Look-ups in named tables: a row name and a column name give one cell, copied from the table.

Furu:
	Vop	Leg	Kuvu	Tobobi	Gunot	Bevale
Dulu	2667	438	2700	3735	2270	4245
Numo	2713	693	2726	3734	2351	4167
Rap	996	8196	1007	2062	2467	2175

Dulu, Vop => 2667
Rap, Tobobi => 2062
Numo, Vop => 2713
Dulu, Leg => 438
Numo, Kuvu => 2726
Numo, Bevale => 4167
Dulu, Gunot => 2270
Dulu, Tobobi => 3735
Numo, Tobobi => 3734
Rap, Gunot => 2467
Rap, Leg => 8196
Dulu, Kuvu => 2700
Rap, Vop => 996
Dulu, Bevale => 4245
Rap, Kuvu => 1007
Rap, Bevale => 2175
Numo, Gunot => 2351
Numo, Leg => 693
Row with the largest Bevale: Dulu

Gotev.csv
,Levopi,Vor,Siv,Peti,Zepuno,Detem
Vugoba,5.2,6.1,5.2,6.5,6.4,4.7
Mopagu,4.6,6.0,5.0,8.3,5.8,6.3
Dilego,1.2,5.6,6.2,6.7,4.7,5.6
Dag,8.6,5.0,5.9,1.9,7.2,5.8
Ral,5.2,2.7,4.6,7.1,5.3,6.0
Nuterek,9.9,5.7,5.9,4.0,4.1,5.3
Vepupes,2.0,5.9,6.3,6.7,6.8,2.8

What is the Levopi of Vepupes in Gotev?
2.0
What is the Vor of Dilego in Gotev?
5.6
What is the Levopi of Ral in Gotev?
5.2
What is the Siv of Dag in Gotev?
5.9
What is the Vor of Vepupes in Gotev?
5.9
What is the Detem of Ral in Gotev?
6.0
What is the Peti of Ral in Gotev?
7.1
What is the Vor of Dag in Gotev?
5.0
What is the Detem of Dag in Gotev?
5.8
What is the Zepuno of Ral in Gotev?
5.3
Which row has the largest Vor? Vugoba

Zuk
|  | Mepom | Zaro | Zak | Renozom | Dat | Lar |
|---|---|---|---|---|---|---|
| Pedidaf | 91 | 231 | 134 | 174 | 198 | 63 |
| Bil | 197 | 169 | 184 | 92 | 81 | 141 |
| Zozu | 39 | 162 | 138 | 175 | 120 | 152 |
| Puv | 199 | 121 | 116 | 69 | 114 | 62 |
| Podi | 217 | 241 | 152 | 197 | 141 | 128 |
| Pepa | 65 | 192 | 184 | 142 | 152 | 126 |
| Lelirad | 89 | 125 | 97 | 122 | 138 | 155 |

What is the Lar of Puv in Zuk?
62
What is the Zaro of Bil in Zuk?
169
What is the Zak of Zozu in Zuk?
138
What is the Mepom of Pepa in Zuk?
65
What is the Zaro of Pedidaf in Zuk?
231
What is the Zaro of Lelirad in Zuk?
125
What is the Dat of Puv in Zuk?
114
What is the Zaro of Pepa in Zuk?
192
What is the Lar of Bil in Zuk?
141
What is the Zak of Pepa in Zuk?
184
What is the Zaro of Puv in Zuk?
121
What is the Lar of Lelirad in Zuk?
155
What is the Renozom of Bil in Zuk?
92
What is the Renozom of Pepa in Zuk?
142
What is the Lar of Pedidaf in Zuk?
63
What is the Renozom of Pedidaf in Zuk?
174
What is the Renozom of Zozu in Zuk?
175
What is the Dat of Bil in Zuk?
81
Which row has the largest Mepom? Podi

Nibo =
columns: Zuduge, Kogik, Ziv, Nevugi, Valug, Vavuta
Mafivo: [21, 76, 62, 64, 35, 29]
Gase: [40, 63, 39, 67, 93, 70]
Tagezi: [51, 57, 50, 52, 55, 54]
Nirosom: [32, 44, 61, 81, 60, 51]
Ganefig: [96, 42, 57, 46, 40, 43]
Zalina: [58, 71, 53, 34, 41, 48]
Dob: [54, 56, 47, 50, 60, 57]
Zopubi: [57, 13, 58, 58, 62, 79]
Dozu: [12, 83, 63, 66, 25, 19]
Rapab: [19, 78, 62, 66, 38, 30]
Gak: [21, 79, 62, 68, 49, 38]
Pezun: [49, 69, 72, 52, 41, 45]

Ziv of Zalina: 53
Zuduge of Gak: 21
Vavuta of Nirosom: 51
Vavuta of Gak: 38
Nevugi of Gase: 67
Kogik of Dozu: 83
Nevugi of Dob: 50
Valug of Dob: 60
Zuduge of Tagezi: 51
Zuduge of Zopubi: 57
Valug of Gak: 49
Zuduge of Dozu: 12
Vavuta of Tagezi: 54
Kogik of Zalina: 71
Valug of Ganefig: 40
Ziv of Tagezi: 50
Nevugi of Mafivo: 64
Row with the largest Vavuta: Zopubi

Magiret:
         Sud  Seni  Gusidug  Mur  Pekegam  Vazut  Fet
Lono     654   585      583  617      577    446  291
Tedufa   524   512      299  558      327    249  542
Kedabud  701   531      636  627      667    308  519
Mav      717   667      665  441      333    649  698
Rel      589   566      275  649      663    703  757
Kulito   532   524      414  746      428    345  698
Sev      448   324      332  531      673    307  511
Kofive   730   611      251  554      582    727  669
Paf      722   594      245  482      697    531  347
Tenuk    720   445      664  658      373    554  267
Dapovor  411   344      546  532      298    527  645
Kur      326   629      606  330      732    481  664

Gusidug of Dapovor = 546
Gusidug of Sev = 332
Fet of Rel = 757
Mur of Kedabud = 627
Gusidug of Paf = 245
Fet of Mav = 698
Mur of Kulito = 746
Sud of Kedabud = 701
Mur of Kur = 330
Pekegam of Tenuk = 373
Sud of Kofive = 730
Vazut of Rel = 703
Mur of Dapovor = 532

Table Fip
fields: Loferid, Nefezu
Nibi: [17, 202]
Lapefod: [171, 222]
Meriv: [23, 199]
Misog: [165, 238]
Kuvep: [79, 221]
Fase: [105, 228]
Sino: [93, 215]
Zak: [142, 175]
Mef: [170, 224]
Muku: [17, 182]
Bet: [30, 222]
Kig: [84, 214]

What is the Loferid of Zak in Fip?
142
What is the Nefezu of Kuvep in Fip?
221
What is the Nefezu of Misog in Fip?
238
What is the Loferid of Meriv in Fip?
23
What is the Nefezu of Fase in Fip?
228
What is the Loferid of Kig in Fip?
84
What is the Loferid of Misog in Fip?
165
What is the Nefezu of Kig in Fip?
214
What is the Loferid of Nibi in Fip?
17
What is the Loferid of Fase in Fip?
105
What is the Loferid of Lapefod in Fip?
171
What is the Nefezu of Sino in Fip?
215
What is the Nefezu of Muku in Fip?
182
What is the Loferid of Muku in Fip?
17
What is the Nefezu of Nibi in Fip?
202
What is the Loferid of Mef in Fip?
170
What is the Loferid of Sino in Fip?
93
What is the Nefezu of Mef in Fip?
224
What is the Nefezu of Zak in Fip?
175

Sani =
,Sunema,Lom,Rozo,Kiru
Mip,89,42,75,162
Ped,25,96,106,87
Sed,97,69,81,164
Zigunag,94,77,130,124
Tadagiz,82,87,118,170
Mosu,167,98,186,168
Nibuli,114,147,114,98
Mus,149,150,88,32
Giguzu,124,198,152,162
Nimu,65,98,152,80
Notom,155,139,168,169

Mip, Lom -> 42
Mus, Kiru -> 32
Sed, Sunema -> 97
Nibuli, Rozo -> 114
Giguzu, Lom -> 198
Sed, Kiru -> 164
Mus, Rozo -> 88
Zigunag, Rozo -> 130
Mip, Kiru -> 162
Sed, Rozo -> 81
Ped, Lom -> 96
Mus, Lom -> 150
Notom, Kiru -> 169
Mosu, Kiru -> 168
Ped, Kiru -> 87
Giguzu, Kiru -> 162
Zigunag, Sunema -> 94
Giguzu, Rozo -> 152
Mosu, Lom -> 98
Notom, Rozo -> 168
Which row has the largest Rozo? Mosu

Table Gugikef
,Benupuz,Fav,Fov
Zonunam,4980,2671,7271
Fifili,8803,6639,7382
Nugu,1382,2043,2918
Vabo,9853,5353,7615
Beda,5559,4548,3783

Fov of Nugu = 2918
Fov of Zonunam = 7271
Benupuz of Zonunam = 4980
Benupuz of Fifili = 8803
Fav of Beda = 4548
Fav of Nugu = 2043
Fav of Vabo = 5353
Fov of Vabo = 7615
Fov of Fifili = 7382
Benupuz of Beda = 5559
Fav of Zonunam = 2671
Fov of Beda = 3783
Fav of Fifili = 6639
Benupuz of Nugu = 1382
Benupuz of Vabo = 9853
Row with the largest Fov: Vabo

Bovil:
       Zimuse  Tafa  Tivu  Mabe  Zuzer
Fene      114   178   249   184    202
Duve      224   115   115   105     66
Rem       134   135   207    98    141
Guniv     232   143   191    56    236
Ziz       174    50    98   224    182
Fep       220   206   244   133    152

Tivu of Fene: 249
Tafa of Duve: 115
Tafa of Fep: 206
Zimuse of Duve: 224
Zuzer of Fene: 202
Zuzer of Ziz: 182
Zimuse of Guniv: 232
Tafa of Fene: 178
Zimuse of Rem: 134
Row with the largest Zimuse: Guniv

